The same turns and mirrors carry the whole set onto itself, and each row onto the other rows of its family. Which rows share a family with each named row? Give them in list order.
These 16 rows form 4 families of 4 rows each.
veb: [+2.01, +1.68, +2.67, +1.13, +1.24, +1.02, -2.90, +1.50]
Kulom: [-0.32, +1.53, +2.59, +2.32, -0.70, -3.26, -1.61, +0.59]
zep: [+0.80, +2.04, +2.33, +0.58, -0.29, +0.39, -4.33, +1.94]
Fulot: [-2.19, -3.43, +2.01, +4.12, +2.06, -0.27, -4.33, -3.52]
zevob: [-0.89, -3.29, +2.12, -1.21, +1.07, +0.70, -4.25, -4.17]
rosu: [-0.57, -2.97, +3.67, -0.13, +0.68, +1.31, -4.34, -4.80]
nefu: [-0.04, +2.62, +2.73, -1.12, +0.65, +0.97, -4.02, +1.02]
gesa: [+0.70, +2.07, +2.11, +2.92, +1.99, -1.68, -1.82, +1.30]
gukev: [-2.02, -2.15, +2.10, +2.49, +1.51, -3.15, -6.21, -3.72]
kura: [-0.43, +2.46, +3.34, +3.11, -1.39, -2.25, -2.66, +0.05]
gara: [-2.94, -1.43, +1.54, +3.24, +1.54, -2.06, -5.61, -4.40]
loza: [-2.41, -2.14, +0.57, +2.85, +1.40, -0.23, -4.85, -4.80]
Narim: [-0.57, +1.96, +3.00, +1.22, +1.02, -2.30, -0.95, +1.23]
rigen: [-0.69, -2.72, +4.70, +1.28, +1.71, +0.15, -5.05, -4.90]
baso: [-0.93, +3.19, +2.98, -0.65, +0.54, +1.55, -2.61, -0.02]
ves: [-1.35, -3.40, +3.90, +1.88, +2.52, +1.72, -4.96, -3.42]

Same family as Fulot: veb, gesa, ves
Same family as kura: zevob, gukev, baso
Same family as rosu: Kulom, nefu, gara

